(in the rows, 128 means zero)
D: rows in a few groups, each row roughly a mix of its group's directions (some rows in no group):
D (111 x 10):
[[131 111 154 126 184 137 162 168 110 128]
 [146  86 155 166 118 169 102 107 116 127]
 [147 191 139 123 151 127 122  87 152 132]
 [130 115 101 138 115 129 194 162 150 110]
 [162 168 158 146 129 123 136  87 155  99]
 [106 156 128  65 124 132 110 170 125 127]
 [119 174 157 132 168 138  96 135  89 134]
 [ 90 120  97  99 107 123 174 159 141 111]
 [112 111  97 138 126 133 184 175 147 129]
 [ 94  70 122 139 125 127 121  88 144 102]
 [ 87 113 118 152 118  91 121 126  78 155]
 [130 114  93 109 115  83 141 142 168 165]
 [ 78 142 152 159  93 147  97 141 136 108]
 [134 137 150  95 108 111  98  90 136 178]
 [141  88 104  89 129 104 160 163 149 143]
 [146 112 112  94 174 134 165 157  96 120]
 [174 159 166 159 109 112 127 111 146 101]
 [139 129 114  91 142  95 117 154 169  84]
 [139  93 103 160 156 163 155 153 103 108]
 [139  92 141 153  75 143 165 134 152 138]
 [ 93 149 157 148 100 116 124  72 147 133]
 [ 81  99 112 135 127 177 125 130 168 129]
 [ 88 118 107 106 117  98  82 129 128  89]
 [ 99 170 149 109 141 152  95 107  92 109]
 [ 89 151 116 157 164 102  96  95 143 123]
 [ 87 147 106 125 141 152  98 127  94  84]
 [126 144 133 178 137 130 161 177 159 131]
 [144 105  67 102 106 127 168 115 129 129]
 [126 180 100 116 107 145  86 105 112 108]
 [173 164 115 115 136 136 115 184 135 143]
 [122  61 167 150 136 137 148 131 130 146]
 [126 128 147 110  81 159 126 149 180 110]
 [115 194 135 104 110 116 127 156 123 159]
 [125  76 137 168 143 116  89 150 120 106]
 [158 162 128 107 166 118 174 118 131 160]
 [124 164 155 130 158 130 103 110  70 137]
 [107 131 135  76 135 144 172 137 115 170]
 [146 104  96 129 148 149  85 101 157  94]
 [153  60 135 153 123 144 131 155 148 120]
 [107 124 119 140 132 194 128 125  89 156]
 [ 98 137 122  91 165 100  82 130 109 111]
 [127  61  95 119 151 129 138 151 115 147]
 [ 91 155  94  91 156 148 116 125  92 136]
 [160 114 153 121 132 158 160 112 172  92]
 [169 146 165 150 114 132 172 120 160 114]
 [139 151 161 102 116 145 185 159 111 129]
 [114 142 148  73 121 130 113 152  80 146]
 [178  89 153 153 105 106 157 117 138 130]
 [136 176 151 104 140 147 135  89 169 115]
 [139 152 162 179 163 129  96 134 104 126]
 [139 109 176 120 157 163 161 138  98 147]
 [103 184 137 115  88 131 100 117 154 137]
 [ 70 119 105  89 142 156 104 118 127 115]
 [147 112  95 118 135 102 172  99  97 161]
 [ 93 142 106  84  89 144 155 116 116 101]
 [134  95  99 141 159 138 109  84  95 100]
 [119 162 103  73 114 148 113 168 130 118]
 [146 124 146 117 102 134 168  91  91 167]
 [103 121 166 142 124  90 160 141 149 172]
 [172 148  92 117 135 106 166 117 150 159]
 [181 147 120 126  96  88 165 131 138 134]
 [148 129  90  87 148  89 167 125 120 145]
 [158 151  83  96 163 142 120 138 102 103]
 [ 97 146 142 141 172 157 148 174 113 142]
 [148 140 182 118 109  84 117 114 162 136]
 [141 137 144  76 118 107 149 107 140 179]
 [149 137 122  73 156 101 151 120 162 106]
 [186 130 147 137 151  86 157 110 118 133]
 [101  65 140 145 138 168 129 135 136 148]
 [119 145 144  58 150 145 141 138 156 127]
 [136 109  80 109 158 109 106 119 105  84]
 [152 102 154  76 137  89 118 136 110 104]
 [120 192 166 131 125 134 163 141 145 124]
 [179 130 141 150 109 171 134 110 126  89]
 [148 152 140 153 134  99 108 122  63 135]
 [103 147  81 162 101 145 142  94 116 148]
 [162 182 108 110 129 132 116 130 172 106]
 [175  83 128 134 168  95 126 136 134 146]
 [169 124 164 130 103 168 149 156 155 116]
 [ 80 117 103 125 125 119  99 110  74 135]
 [ 92 153 130 153 120 154  93  99  84 128]
 [129 106 114 119 140 151 145 122  56 106]
 [114 156 126 121 108 109 108 183 123 174]
 [148 141 137 145 121 108 194 123  93 110]
 [116 117 108 119 185 148 143 156  90 105]
 [156 165 155 192 137 128 122 115 118 131]
 [ 98 151 142 121 101  99  99 132 166 170]
 [166 104 129 153 148 126  73  98 110 136]
 [167 118 156 187 114 120 126 129 153 106]
 [146 170 120 132 112  86  98 120 119  82]
 [124 119 102  96 165  93 152 161 143 161]
 [ 87 125 126 156 152 145  76 142  96 122]
 [ 70 130 130 121 159 145 129 176 116 143]
 [110 136 111 173 107  84  95 124 110 157]
 [110  99 173 132 123 124 178 104 161 123]
 [128  84 136 102  84 126 125 167 160 113]
 [142 142 107 124 132 183 111 180 112 113]
 [143 185 115 157  89  99 110 137 135 137]
 [142 134 188 165 140 166 133 132 116 145]
 [131 163 136 151  68 150 110 113 101 113]
 [132 125  87 157 152  92 125 103  81 134]
 [168 148 149 171 160 105 135 101 101 135]
 [151 122 153 189  94 126 114 110 139 102]
 [180 138 152 141 135 128 138  89 169 150]
 [158 177 112 135 127 103 155  79 124 124]
 [111 121 133 158  90 127  92  91 171 117]
 [168 122  98 130 193 119 132 122 107 123]
 [158 153 130 157 144 114 156 119  88 174]
 [ 68 138 148 104  89 141 134 109 105 128]
 [101 167 109  81 132 154 139 143 166 131]
 [125 142 126 172 160 180 123 138  94 115]]
one row of each group, then the others: which group is each in?
[107 106 167 123 134 132 109 148 169 177]
E
[111  97  84 134 139 172 122 131  95 160]
P
[129 172 159 158 159 153 124 124  98 160]
S

[ 96 150  94 112 155 148 135 169 125 169]
S
[107 126  91 115 156  81 107 141 166 145]
E
[100 148 147 135 149 119  60 126 115 107]
P
[177 129 129 116 115 111 109  77 135 165]
P
[124 168 108 129 136  67 141 144 156 148]
E
[132 109 139  59 127 133 155 152 154 138]
S
[101 149 130 108  96  92  83 112 156 145]
P
[128 153 133 116 169 109 114 122  65 144]
S
[108  85 153 108 135 160 166 112  95 111]
E
[ 83 148 105 152  94 150  86 141 119 116]
S
[139 118 114  96 190 131 123 116 171 121]
E
